In the rows, zero is written as 100.
Each path below is one point turned by a fixed rotation once a step. After each direction that follows a path, write how fast that rotation turns it, in deg/step (0 if it stays still).
Each turn is a multiple of 5 degrees from 10 to 175, or 0.
Each row of a path follows its step; steps can be skipped.
Path 1:
step 0: 94; 104; 109; 121; 98; 84; 88; 92; 100; 103; 94; 118; 103; 98; 102; 115; 121; 115; 105; 106; 103; 102; 99; 94; 109; 101; 110; 87; 84; 110; 91; 109; 91; 118; 92; 108; 91; 109; 91; 104; 110; 102; 112; 102; 124; 102; 105; 84; 102; 112
step 1: 86; 109; 105; 102; 82; 105; 86; 109; 84; 86; 96; 106; 104; 81; 99; 87; 98; 106; 102; 105; 107; 103; 109; 132; 115; 110; 115; 87; 96; 112; 85; 88; 92; 103; 104; 99; 99; 100; 114; 98; 101; 92; 105; 105; 97; 89; 102; 79; 95; 93
step 2: 109; 94; 115; 98; 83; 99; 108; 106; 88; 86; 93; 115; 94; 107; 95; 107; 73; 91; 104; 96; 74; 81; 109; 100; 109; 104; 116; 112; 98; 96; 92; 107; 88; 90; 91; 101; 87; 88; 116; 110; 93; 93; 98; 106; 93; 96; 92; 96; 96; 89
step 3: 114; 88; 110; 86; 108; 106; 114; 107; 104; 102; 90; 100; 97; 106; 98; 100; 88; 96; 103; 91; 105; 92; 82; 101; 102; 105; 121; 91; 88; 86; 84; 95; 110; 106; 89; 101; 91; 107; 93; 98; 75; 114; 83; 120; 106; 106; 94; 111; 89; 112
step 4: 109; 95; 105; 84; 117; 108; 95; 107; 83; 95; 96; 89; 106; 91; 99; 105; 112; 109; 97; 85; 101; 104; 95; 80; 113; 96; 110; 78; 109; 101; 110; 122; 104; 86; 101; 105; 102; 107; 91; 85; 97; 110; 84; 104; 111; 78; 96; 100; 108; 96
step 5: 111; 98; 103; 95; 106; 101; 104; 101; 97; 102; 103; 86; 90; 104; 87; 85; 94; 124; 87; 90; 106; 97; 95; 95; 113; 105; 93; 106; 94; 135; 92; 97; 113; 89; 95; 90; 97; 110; 99; 94; 111; 90; 110; 88; 91; 81; 102; 113; 113; 91
step 6: 113; 108; 104; 101; 111; 103; 98; 89; 94; 98; 97; 118; 106; 104; 109; 86; 88; 99; 88; 97; 104; 97; 107; 104; 75; 101; 98; 94; 105; 114; 104; 119; 107; 99; 100; 88; 88; 89; 100; 112; 108; 103; 107; 87; 79; 103; 122; 123; 87; 99
step 7: 100; 101; 85; 109; 109; 86; 99; 94; 92; 101; 92; 111; 112; 84; 104; 76; 97; 88; 106; 94; 90; 110; 86; 90; 76; 97; 98; 102; 105; 93; 94; 88; 104; 100; 115; 77; 101; 101; 93; 102; 90; 94; 80; 96; 90; 116; 91; 106; 112; 94
step 8: 107; 98; 83; 101; 90; 97; 99; 103; 104; 101; 105; 110; 102; 106; 101; 124; 115; 95; 102; 116; 99; 102; 105; 76; 85; 91; 104; 102; 104; 104; 96; 95; 131; 114; 105; 102; 112; 87; 92; 87; 96; 87; 88; 91; 105; 102; 98; 95; 118; 88
step 9: 97; 110; 86; 104; 94; 103; 93; 89; 105; 118; 119; 92; 98; 111; 99; 98; 100; 91; 108; 115; 119; 98; 103; 106; 113; 104; 117; 99; 92; 112; 110; 108; 115; 107; 98; 108; 111; 118; 96; 100; 103; 112; 108; 96; 93; 122; 105; 84; 117; 86
step 10: 92; 106; 99; 107; 95; 108; 98; 106; 103; 103; 109; 88; 83; 104; 121; 97; 89; 87; 93; 97; 113; 93; 119; 114; 98; 95; 98; 87; 120; 107; 113; 102; 83; 92; 105; 102; 106; 87; 108; 117; 92; 102; 103; 91; 87; 103; 85; 86; 119; 111
step 11: 109; 98; 114; 89; 103; 88; 96; 88; 113; 104; 113; 96; 105; 113; 94; 120; 92; 96; 109; 95; 91; 94; 89; 115; 95; 84; 84; 112; 92; 100; 103; 81; 77; 97; 107; 92; 96; 82; 107; 97; 88; 112; 107; 101; 96; 109; 84; 98; 112; 113
Directions:
100; 101; 98; 96; 100; 102; 100; 96; 106; 98; 96; 102; 100; 99; 99; 96; 99; 95; 101; 101; 105; 104; 102; 97; 100; 106; 92; 103; 103; 100; 98; 107; 102; 106; 103; 95; 99; 100; 95; 98; 103; 98; 98; 101; 99; 98; 101; 104; 106; 98 -> 35
96; 98; 99; 98; 104; 96; 98; 99; 103; 103; 97; 100; 103; 104; 98; 101; 103; 103; 100; 95; 99; 107; 97; 100; 99; 100; 101; 97; 106; 102; 96; 97; 98; 99; 96; 95; 100; 96; 102; 104; 109; 104; 103; 98; 100; 98; 101; 101; 98; 98 -> 55
106; 94; 102; 93; 98; 95; 99; 103; 97; 99; 97; 103; 98; 99; 103; 101; 96; 106; 102; 102; 104; 100; 96; 102; 103; 104; 94; 98; 102; 100; 105; 100; 100; 100; 100; 104; 103; 99; 105; 104; 101; 104; 100; 106; 100; 101; 97; 100; 102; 98 -> 40
100; 94; 96; 99; 101; 104; 103; 101; 105; 102; 103; 95; 99; 105; 100; 103; 97; 95; 95; 98; 104; 97; 97; 98; 104; 97; 103; 97; 100; 104; 103; 105; 97; 101; 106; 95; 104; 104; 104; 101; 102; 100; 98; 101; 104; 99; 96; 99; 96; 102 -> 60
